In the data rows, 128 means zero.
Here are some rows, each followed by its group. Rows of different groups can look alike.
[158 165 172 175 179 178 181 175 170 162 156 149 144 142 139 135 132 129
 132 135 140 140 146 156 161 164 161 163 157 153 148 145 138 122 104  88
  74  66  62  62  61  61  61  63  65  67  68  72  78  84  95 105 119 128
 137 143 150 154 160 159 160 157 157] 0
[133 121 113 104  99  91  91  92  97 108 117 129 139 152 162 171 176 183
 183 185 184 180 171 163 154 149 140 133 129 127 127 125 128 131 137 144
 150 155 153 152 150 147 143 138 134 131 126 121 111 103  94  90  86  85
  81  83  83  88  88  93  96 104 109] 1
[ 73  74  72  71  73  79  89  99 107 119 128 142 147 154 162 170 181 183
 186 183 184 180 176 169 163 156 152 146 145 145 147 147 151 155 160 166
 171 173 170 169 166 163 159 156 148 139 128 122 115 108 100  93  88  87
  89  89  93  99 107 113 121 132 142] 2
[146 133 121 113 103  98  95  96 100 105 112 124 135 149 155 164 172 178
 180 178 177 172 168 160 151 143 137 131 127 122 123 120 125 126 134 136
 142 143 148 147 148 146 148 144 141 135 130 123 119 114 110 102  98  94
  94  91  94  91  95  95  96  96  97] 1
[147 142 135 124 117 109 108 103 104 108 112 114 117 123 129 131 133 138
 141 143 143 144 144 141 139 136 132 127 121 119 112 109  97  93  87  84
  82  82  86  87  90  91  95  97 101 101 105 110 123 133 147 155 164 169
 172 175 176 179 176 172 165 158 152] 3
[131 140 149 155 156 157 157 160 159 154 145 135 125 119 109  99  86  78
  71  63  57  52  54  54  60  66  74  82  83  87  92  97 101 100 105 109
 114 117 118 116 115 116 121 123 125 126 128 131 135 140 143 143 142 140
 141 142 137 133 123 119 114 112 106] 4
[108 114 118 118 119 119 114 105  96  88  81  76  71  65  59  59  63  70
  78  86  92 100 114 125 134 138 145 147 144 139 137 131 126 114 103  91
  83  79  82  84  92  98 107 115 126 138 152 167 181 195 206 215 223 228
 230 229 226 223 216 213 207 200 187] 3
[115 108  99  88  84  81  80  78  78  82  84  94  99 105 110 117 124 129
 131 135 136 136 138 136 138 133 133 132 132 130 127 128 135 141 151 159
 170 175 178 183 188 194 197 200 201 202 202 202 202 197 190 181 172 161
 146 137 128 121 115 108 102  96  93] 2
[122 130 135 141 144 148 152 150 150 146 142 134 124 117 108  99  88  79
  72  66  58  55  55  56  56  59  65  74  79  86  93 101 108 113 118 123
 123 122 126 128 131 129 131 132 133 133 133 134 135 136 137 136 137 137
 135 131 128 126 121 116 112 108 107] 4
[175 159 146 133 121 113 104 101  97  96  98 101 107 111 118 129 137 143
 144 145 146 143 140 134 130 126 122 118 114 112 112 111 116 123 131 139
 147 157 163 165 166 165 168 173 175 174 172 170 167 162 154 143 130 120
 113 105  97  89  88  80  74  68  67] 2
[161 166 171 175 173 171 168 168 165 159 151 143 135 132 130 130 125 124
 125 131 135 138 142 148 153 157 158 161 159 155 146 136 124 110  96  82
  68  59  62  62  63  60  62  64  67  71  75  80  84  95 105 117 126 134
 140 149 158 163 165 162 161 158 154] 0
[ 88  84  83  81  81  83  91  96 106 115 126 141 154 165 170 175 185 187
 190 190 192 186 177 169 163 159 154 148 141 138 137 140 144 152 159 167
 170 174 168 166 161 159 156 152 146 141 133 124 111 101  91  85  81  76
  74  72  79  87  96  99 107 117 130] 2
[177 160 149 137 125 111 101  96  96  97  98 101 107 112 115 121 126 131
 133 138 141 141 136 132 127 123 121 118 115 112 115 122 125 128 135 144
 153 160 164 168 170 172 174 175 176 176 176 173 167 159 148 139 127 118
 109 102  92  86  81  80  76  74  72] 2
[187 189 192 191 188 185 182 179 172 168 160 150 138 130 121 114 109 105
 102 100 102 106 110 115 115 121 123 128 127 128 129 129 124 120 113 104
  95  88  86  84  84  82  81  78  78  77  79  79  82  87  93  98 105 110
 114 116 116 116 117 115 112 104  99] 0
[ 67  65  65  65  71  77  84  91  97 105 111 121 131 136 143 145 151 150
 153 151 153 149 147 141 139 135 132 132 134 137 139 147 156 164 171 183
 196 202 199 195 193 191 188 185 183 182 179 175 169 160 148 138 128 120
 114 111 109 109 108 111 113 119 125] 2
[117 113 106 102  99 102 103 109 113 120 124 133 140 146 148 153 155 159
 155 155 152 148 139 133 126 124 123 124 127 127 129 133 142 152 159 168
 176 183 180 179 175 173 169 164 158 154 146 136 125 115 104  91  82  76
  75  73  77  76  79  81  92 105 119] 5
[116 121 122 129 132 133 135 136 139 135 127 125 121 114 103  91  83  76
  72  66  59  55  53  53  55  60  66  72  82  93 102 105 108 115 124 134
 137 141 142 146 148 149 148 148 147 150 151 151 149 147 143 142 141 138
 132 124 118 115 112 110 105 104 105] 4
[ 62  62  57  55  53  53  55  52  56  61  66  69  74  82  93  97 104 110
 118 122 125 132 137 141 143 145 143 140 141 145 146 147 144 147 150 155
 161 169 171 172 175 178 182 184 189 193 198 203 207 206 206 200 196 187
 183 176 171 165 159 154 150 144 138] 1
[181 172 156 141 129 119 112 104  97  94  92  95  97  97  97  98 105 109
 109 109 106 104 101 103 104 102 103 101 105 107 114 115 120 128 136 145
 152 162 165 169 171 172 171 171 172 174 173 171 164 156 145 140 131 121
 111 105  98  93  86  83  79  74  76] 5
[ 76  81  82  85  86  91  96 101 105 111 115 119 120 127 131 135 134 132
 133 132 132 130 129 127 127 125 125 121 121 125 132 140 147 155 164 174
 183 188 187 188 189 190 192 191 191 187 184 179 174 165 156 146 137 128
 120 116 113 112 106 107 109 111 114] 5
[ 61  60  55  53  52  55  55  55  59  64  67  70  75  82  88  95 105 115
 125 131 136 138 142 141 143 145 147 146 143 144 147 144 145 147 157 166
 169 169 167 167 170 173 180 185 188 191 196 201 203 204 202 200 196 190
 185 180 176 169 164 158 153 147 144] 1
[127 138 147 152 157 162 161 159 154 152 142 130 117 108  96  86  82  80
  82  79  78  78  84  90  98 104 108 109 112 112 114 109 104  95  90  84
  80  77  80  83  87  88  91  96 104 109 115 127 140 152 158 166 171 174
 175 177 176 175 171 166 159 152 145] 0
[195 195 195 194 189 179 169 163 158 155 148 138 127 115 107  99  96  92
  90  87  85  83  85  87  95 100 105 108 113 120 124 128 129 129 126 122
 118 112 110 106 105 101  99  97  97  95  95  96 100 103 104 105 108 110
 113 112 113 109 107 102  96  87  81] 4
[153 155 160 160 165 163 164 163 165 159 152 142 140 138 137 133 131 132
 137 144 149 152 155 159 167 170 171 167 160 153 143 135 124 110  93  82
  72  66  63  61  62  63  65  64  65  67  72  77  86  97 108 117 126 136
 146 153 158 163 167 171 172 174 173] 3
[103 113 126 132 135 136 132 131 123 116 103  91  80  72  68  63  62  62
  69  75  88 101 112 121 125 134 139 146 142 142 137 131 122 108  99  87
  80  76  79  81  87  93 102 112 122 134 147 162 177 189 200 210 218 224
 226 227 222 220 215 210 203 196 188] 3
[132 139 146 152 161 163 168 168 169 166 166 162 161 157 159 158 158 154
 157 159 166 167 172 174 176 175 171 169 166 160 149 139 128 118 105  91
  78  71  70  67  64  62  63  64  63  61  62  67  74  81  90 102 113 122
 135 143 155 163 172 178 183 189 193] 3
[147 151 151 153 152 154 153 153 153 155 154 154 154 157 156 153 153 156
 159 160 162 165 166 165 165 166 166 161 153 146 135 123 114 107  97  87
  76  70  68  68  67  66  65  64  65  66  69  70  75  83  93 104 112 128
 138 150 154 160 169 177 182 182 184] 3
[166 176 185 190 194 196 196 197 196 194 184 174 160 154 146 142 135 133
 131 131 132 134 136 137 142 150 158 162 163 160 157 151 144 133 124 112
 100  87  78  75  73  73  71  67  63  62  63  63  62  65  72  81  87  93
 100 107 108 109 110 115 117 120 120] 0
[123 112 104  99  95  92  94  96 101 108 116 125 134 150 159 165 169 177
 181 184 181 179 171 163 156 151 148 143 138 133 132 133 141 146 153 160
 167 173 173 173 171 167 161 156 149 145 139 133 127 116 105  92  85  78
  78  75  77  76  82  86  92 100 111] 2
[ 79  84  88  91  93  97 104 113 125 137 150 162 174 181 188 194 201 205
 203 201 201 198 192 182 173 165 156 147 143 143 143 141 136 135 135 134
 132 131 127 126 120 117 111 107 104  99  92  84  79  78  77  78  80  85
  94 106 118 126 136 144 157 164 173] 6
[148 140 134 132 130 129 122 118 114 115 119 126 136 145 150 155 156 157
 158 160 163 159 154 147 143 140 137 129 120 114 111 105  97  89  85  79
  77  76  79  81  82  84  83  83  85  87  91  93  98 107 119 128 136 143
 151 159 163 164 164 164 165 161 152] 3
[ 82  85  86  88  88  86  82  79  78  74  72  69  67  65  69  72  78  82
  94 105 114 125 135 141 147 147 150 150 150 148 143 137 129 119 113 108
 106 103 104 108 115 122 129 136 144 155 168 179 191 200 211 218 225 227
 227 226 225 221 216 209 201 190 179] 6
[188 190 194 191 193 189 188 181 173 164 158 151 142 135 127 119 112 106
 106 104 105 106 109 113 116 120 125 129 133 137 136 132 126 122 118 110
  99  93  91  89  82  80  78  79  78  79  78  77  78  83  89  92  99 104
 108 111 117 115 113 107 104 100  95] 4
[184 172 163 153 142 132 121 115 108 103  98  97  96  94  91  88  88  87
  92  92  87  84  84  93  95  98  96 102 104 107 112 119 127 134 139 144
 150 154 155 155 156 157 158 156 155 153 152 149 147 142 136 128 122 116
 112 108 103  96  93  87  83  77  75] 5
[ 91  89  87  87  93 102 111 117 124 129 137 139 144 146 147 146 142 139
 133 129 123 121 115 115 111 110 109 111 116 121 127 136 147 157 164 170
 179 185 185 184 181 179 176 174 169 163 156 148 139 127 116 106  96  92
  90  91  91  90  91  95 101 109 120] 5
[168 159 148 139 125 118 110 106  96  94  93  96  93  90  92  90  91  89
  91  94  95  97  95  94  95  94  93  90  91  97 104 113 120 125 131 138
 152 158 165 167 171 173 178 182 185 185 186 185 183 178 173 164 154 142
 132 124 114 102  91  83  78  72  67] 5
[ 84  80  73  67  62  60  56  54  57  60  60  61  63  71  84  98 109 113
 118 124 134 139 140 141 143 143 142 138 138 135 136 135 135 133 134 136
 140 144 146 150 155 158 162 164 171 177 181 187 191 198 198 200 200 197
 194 190 186 177 171 165 158 150 141] 6
[174 180 181 182 174 169 164 162 157 146 135 124 114 106  93  85  78  75
  72  70  69  71  70  70  74  76  80  83  91  94  94  94  93  98 100 101
 100  98 100 101 102 104 106 108 110 112 117 124 133 139 144 144 144 147
 148 150 141 134 125 116 104  93  85] 4
[ 70  77  80  79  84  92 104 114 125 135 146 157 167 174 185 190 197 196
 194 193 190 188 181 177 171 165 156 147 145 148 146 144 138 140 143 146
 146 143 139 136 132 128 122 117 112 109 103  99  94  90  88  87  87  91
  98 107 114 121 130 139 151 159 168] 6
[170 174 171 172 172 169 165 156 149 141 137 129 120 110 101  97  93  93
  96  99 103 102 105 111 118 122 123 125 123 120 114 111 105  99  84  72
  65  67  67  67  67  72  75  78  82  88  96 103 113 124 135 146 154 160
 164 165 164 159 153 147 144 135 128] 0
[124 135 150 159 169 171 173 168 162 153 147 135 122 107  96  89  80  75
  73  77  79  83  85  92  99 108 117 120 121 120 118 112 105 100  92  86
  76  74  76  79  82  86  90  94 100 106 115 126 136 145 153 162 170 176
 178 178 179 175 171 167 165 161 152] 0
[ 69  79  93 101 107 113 114 113 104  99  93  93  85  80  75  78  82  86
  92  98 107 116 125 134 146 155 160 161 160 158 150 145 137 133 125 117
 108 100 102 105 109 114 120 128 135 143 154 167 180 191 200 209 214 216
 215 216 221 223 222 220 220 219 212] 3
[124 133 144 157 167 174 176 180 180 183 183 174 162 153 144 132 119 110
 106 101  94  90  88  88  89  91  96 104 110 116 122 128 134 139 143 144
 142 139 134 130 126 121 118 114 111 103  97  91  90  86  85  84  86  87
  90  91  93  92  94  95 103 108 117] 4
[108 125 145 159 172 178 185 186 183 175 168 161 150 139 127 122 115 113
 112 118 123 130 138 147 155 160 163 164 163 157 152 144 139 127 116 104
  91  78  76  75  78  79  82  83  87  93 100 107 114 121 130 139 147 154
 164 172 181 185 192 198 204 210 213] 3
[145 149 155 159 160 160 160 157 156 153 152 150 148 148 146 147 147 151
 152 154 156 158 161 163 165 168 167 165 158 153 143 136 125 117 103  89
  74  63  62  61  62  62  63  64  64  67  71  78  83  90 101 110 121 131
 141 151 156 164 168 175 178 182 179] 3
[151 143 139 134 130 123 125 126 129 124 125 130 139 143 147 148 155 156
 159 156 156 155 157 154 147 139 133 130 127 120 113 104 100  92  89  79
  73  68  73  75  77  81  82  82  83  87  90  93  95 101 111 121 134 145
 154 160 164 168 169 166 164 161 157] 3
[152 167 181 194 204 209 214 214 214 209 201 189 178 167 157 146 138 132
 130 130 133 132 136 140 149 154 158 163 162 162 158 157 153 146 134 125
 114 103  93  88  82  78  72  72  69  66  58  55  53  55  57  64  69  75
  80  86  90  94 100 106 111 114 118] 0
[104 103  99  98  96  99 106 114 120 125 127 136 144 151 155 159 161 157
 153 148 147 145 144 138 134 126 124 123 127 129 134 140 147 154 161 169
 179 185 185 180 176 174 173 169 160 153 145 138 125 114 102  92  84  81
  78  76  73  77  80  87  93 105 117] 5
[151 136 122 112 102  95  86  83  82  87  90  97 101 112 121 130 137 141
 147 149 149 145 140 141 138 132 123 120 120 118 113 110 112 118 127 132
 141 147 155 156 159 159 161 162 166 166 164 160 159 158 155 151 143 141
 136 131 125 119 113 106  99  93  87] 1
[101  93  90  87  89  89  93  95 105 116 128 133 143 150 160 162 170 172
 174 170 167 162 160 153 147 138 135 130 129 131 140 143 148 152 162 173
 183 188 186 182 178 176 173 169 164 159 153 143 130 115 103  93  82  77
  73  73  70  74  80  89  97 108 120] 2
[132 121 115 105 103 102 101 104 111 123 135 147 159 170 178 188 195 200
 201 201 202 193 184 172 165 157 149 139 130 123 122 120 119 116 116 118
 119 123 123 121 119 116 114 109 108 101  96  88  83  78  75  76  81  86
  88  93 100 110 116 119 124 132 137] 6
[139 151 165 178 187 193 198 203 202 197 190 183 174 161 154 145 135 123
 114 108 104 102 104 107 112 119 126 133 136 140 145 148 149 149 149 148
 145 136 128 120 115 108 103  95  91  86  84  79  73  67  65  67  70  73
  73  76  79  82  88  93 100 104 106] 4
[ 86  81  79  75  80  86  93  95 104 114 130 140 151 159 169 178 184 190
 188 189 185 184 176 170 162 154 147 143 144 144 144 147 149 155 161 170
 177 177 173 168 167 164 163 156 149 141 133 124 111 102  92  87  84  82
  80  79  81  88  97 104 111 121 130] 2
[192 195 195 192 187 184 181 179 172 168 159 151 140 132 120 112 104 104
 101  99  92  95  97 107 111 118 123 127 129 129 131 133 132 132 125 118
 106 104 100  99  94  91  90  86  84  80  81  81  86  89  93  93  97 101
 105 105 105 105 105 101  96  92  88] 4
[117 128 137 141 143 145 142 133 125 116 107  97  88  79  72  67  66  66
  71  78  85  93 104 112 123 128 136 137 139 135 128 119 112 101  92  80
  74  72  76  81  83  90  95 105 114 126 139 152 167 179 190 201 208 212
 212 214 214 209 205 196 190 179 169] 3
[130 139 146 151 153 156 158 161 161 158 150 140 130 120 107  99  90  79
  74  65  59  54  55  54  57  63  70  74  82  90  97 101 106 109 113 116
 116 115 115 118 118 119 119 120 124 126 128 131 134 137 137 137 139 141
 139 136 131 131 126 122 114 110 108] 4
[142 153 168 181 191 201 203 206 202 200 195 188 176 166 153 144 133 125
 115 109 105 104 106 110 113 117 124 133 139 143 143 145 146 148 146 141
 132 123 118 114 112 106  99  93  87  84  77  72  66  64  63  65  66  70
  75  79  85  86  92  96 102 107 111] 4
[147 150 156 161 163 161 157 157 154 155 152 153 151 151 149 149 145 145
 149 153 157 158 162 165 168 167 165 166 164 156 145 135 128 119 103  87
  71  64  64  64  63  62  62  63  65  67  70  74  79  87  99 108 119 128
 138 146 157 162 170 176 183 187 186] 3
[ 95  90  90  90  97  99 100 102 107 120 132 141 149 154 159 160 162 162
 164 160 159 154 151 141 136 128 128 127 129 132 135 145 151 163 168 177
 180 186 182 181 178 177 174 172 166 160 151 139 127 117 106  96  89  81
  77  73  76  78  81  87  95 107 119] 2
[151 147 137 134 133 136 131 126 120 116 112 109 109 111 115 116 118 119
 123 128 133 139 142 144 145 145 143 140 137 133 127 117 106  94  83  73
  63  61  63  68  68  73  76  82  87  91  97 104 117 128 141 152 161 171
 176 183 185 190 189 186 179 171 164] 3
[143 135 126 120 116 112 109 106 103 100  96  95  96 100 101 105 105 107
 104 105 105 104 106 102 100  98  98 102 103 104 104 108 117 127 137 148
 159 166 171 172 178 182 186 187 192 196 200 197 193 187 182 173 160 145
 134 121 111 101  93  87  80  74  74] 5
[163 173 182 190 195 198 200 197 191 183 178 170 161 150 143 136 129 123
 117 113 114 118 123 130 135 143 147 153 156 161 162 163 162 161 160 154
 144 132 122 115 111 106 103  97  92  85  80  75  72  68  65  67  66  68
  70  75  76  75  77  83  87  91  92] 4
[100 101 104 108 111 115 118 123 129 135 139 140 144 146 147 142 139 137
 135 130 124 119 114 109 106 103 107 109 114 117 124 130 141 149 160 168
 179 183 181 176 171 167 164 159 156 150 145 133 123 114 106  98  89  84
  80  80  78  82  86  90  96 104 117] 5
[177 160 142 130 119 109 101  96  97  99 104 107 111 116 123 130 134 139
 142 145 145 144 142 136 132 127 122 118 116 116 117 118 122 130 138 146
 152 160 162 167 170 173 172 172 173 172 170 165 162 154 144 134 124 117
 106  99  91  84  79  74  70  69  72] 2
Which 4 groups are nearest to each row below, nearest first, going by the distance to the centre of the group?
[123 122 123 125 130 135 140 143 147 151 161 168 177 182 190 195 196 199
 195 195 195 191 185 178 171 165 158 152 145 137 129 122 115 107  97  92
  88  86  84  80  77  77  73  71  67  67  66  66  65  69  73  85  94 105
 115 128 138 150 158 168 175 181 181]: 3 6 0 4
[152 152 156 151 150 146 143 138 132 126 117 109 104 102  98  95  96  98
 105 110 115 120 126 135 139 142 140 141 138 132 124 115 102  90  79  71
  60  55  56  60  65  70  75  78  82  89  99 110 124 136 151 161 172 177
 183 187 190 193 188 182 175 168 157]: 3 0 6 4
[142 148 156 160 167 170 168 164 154 149 139 132 121 111  99  89  82  75
  73  70  72  76  83  87  92  96 104 107 107 104 105 104 101  99  91  83
  73  72  78  82  87  88  91  94 100 107 116 126 136 145 152 160 168 172
 173 170 168 165 159 154 145 138 131]: 0 3 4 6
[ 72  78  85  91  97 103 115 121 136 142 150 158 167 177 181 187 187 190
 184 185 183 183 178 172 168 162 153 150 148 149 150 145 142 134 132 127
 127 122 121 116 115 111 108 103 101  97  94  90  90  88  90  93 100 107
 116 124 137 146 156 164 174 183 190]: 6 3 2 1
[129 134 135 137 142 147 154 156 161 163 165 170 174 179 183 186 186 189
 186 190 186 187 182 178 176 174 169 164 155 149 138 131 121 113 104  98
  91  85  79  78  78  77  74  68  63  61  63  65  68  70  78  88  98 112
 122 133 138 150 160 172 181 188 195]: 3 0 6 4
Which 3 groups are nearest to each row below, nearest first, going by the distance to the group's nearest row?
[115 133 145 157 168 178 183 181 185 183 179 170 164 160 155 153 149 148
 147 149 151 157 162 168 172 174 180 180 178 169 160 151 137 122 109  98
  90  79  76  72  72  72  71  73  73  75  77  80  85  92 102 112 123 130
 138 146 156 168 176 184 192 199 204]: 3 0 4
[195 188 185 183 179 171 161 156 148 142 131 123 113 104  95  90  89  86
  83  79  76  76  82  86  92  94  99 108 117 125 124 126 129 133 133 133
 132 131 128 125 119 115 114 115 114 111 110 110 111 109 108 110 114 115
 115 111 109 106  98  92  81  78  72]: 4 5 0
Which 3 groups are nearest to each row below, nearest first, going by the distance to the centre of the group?
[168 164 155 153 147 144 139 136 130 122 112 108 101  97  84  76  68  65
  63  61  58  56  54  55  60  63  68  73  80  84  86  95  99 107 109 114
 119 125 130 133 135 138 142 144 146 150 154 159 159 160 157 152 150 147
 146 139 133 122 114 102  94  86  82]: 4 5 0
[153 155 157 156 153 152 146 141 130 121 113 103  98  87  87  84  86  88
  89  96 102 110 118 123 129 136 140 139 135 129 127 118 109  97  87  75
  63  58  62  65  70  74  77  81  90  99 108 119 132 147 160 175 182 187
 186 189 191 190 187 183 174 165 152]: 3 0 4
[151 139 128 116 105  97  93  89  90  95 105 111 121 128 140 148 156 158
 160 155 156 154 151 146 140 134 125 117 112 108 109 110 115 121 126 132
 133 139 142 146 148 147 147 146 146 146 143 141 138 136 132 126 123 119
 116 112 112 111 107  99  93  89  85]: 2 1 5
[118 137 155 169 184 190 199 201 201 196 189 180 171 156 145 129 118 108
 103 103 104 110 112 116 120 128 129 133 133 138 136 133 129 122 115 100
  89  79  80  78  75  72  73  76  81  82  83  89  95 103 107 115 123 128
 133 139 144 149 153 158 160 162 166]: 0 4 3
Which 4 groups are nearest to each row below, nearest first, going by the average distance to the group's rows?
[160 163 164 166 165 164 161 159 158 153 149 143 139 135 131 124 117 115
 110 111 108 113 113 114 118 125 132 137 142 147 152 154 157 162 163 163
 159 156 150 142 136 131 128 122 115 110 103  99  92  88  84  81  78  75
  73  74  75  79  79  81  83  87  90]: 4 5 2 0
Which 4 groups are nearest to each row below, nearest first, going by the distance to the group's nearest row?
[166 176 185 195 195 197 194 195 194 189 182 170 162 149 139 131 125 120
 118 117 118 117 121 125 132 140 149 156 162 165 164 163 161 159 153 142
 130 123 119 115 106 102  96  92  85  81  78  73  69  66  67  69  71  72
  73  77  79  82  84  83  83  86  90]: 4 0 3 5
[125 123 122 122 123 125 124 122 118 116 114 110 105  99  97  91  88  80
  74  68  64  63  63  64  64  69  73  78  78  86  93 105 112 122 131 139
 144 148 149 153 154 158 159 163 163 165 168 170 170 163 160 156 152 145
 140 135 127 115 108 102  99  95  94]: 4 5 2 1
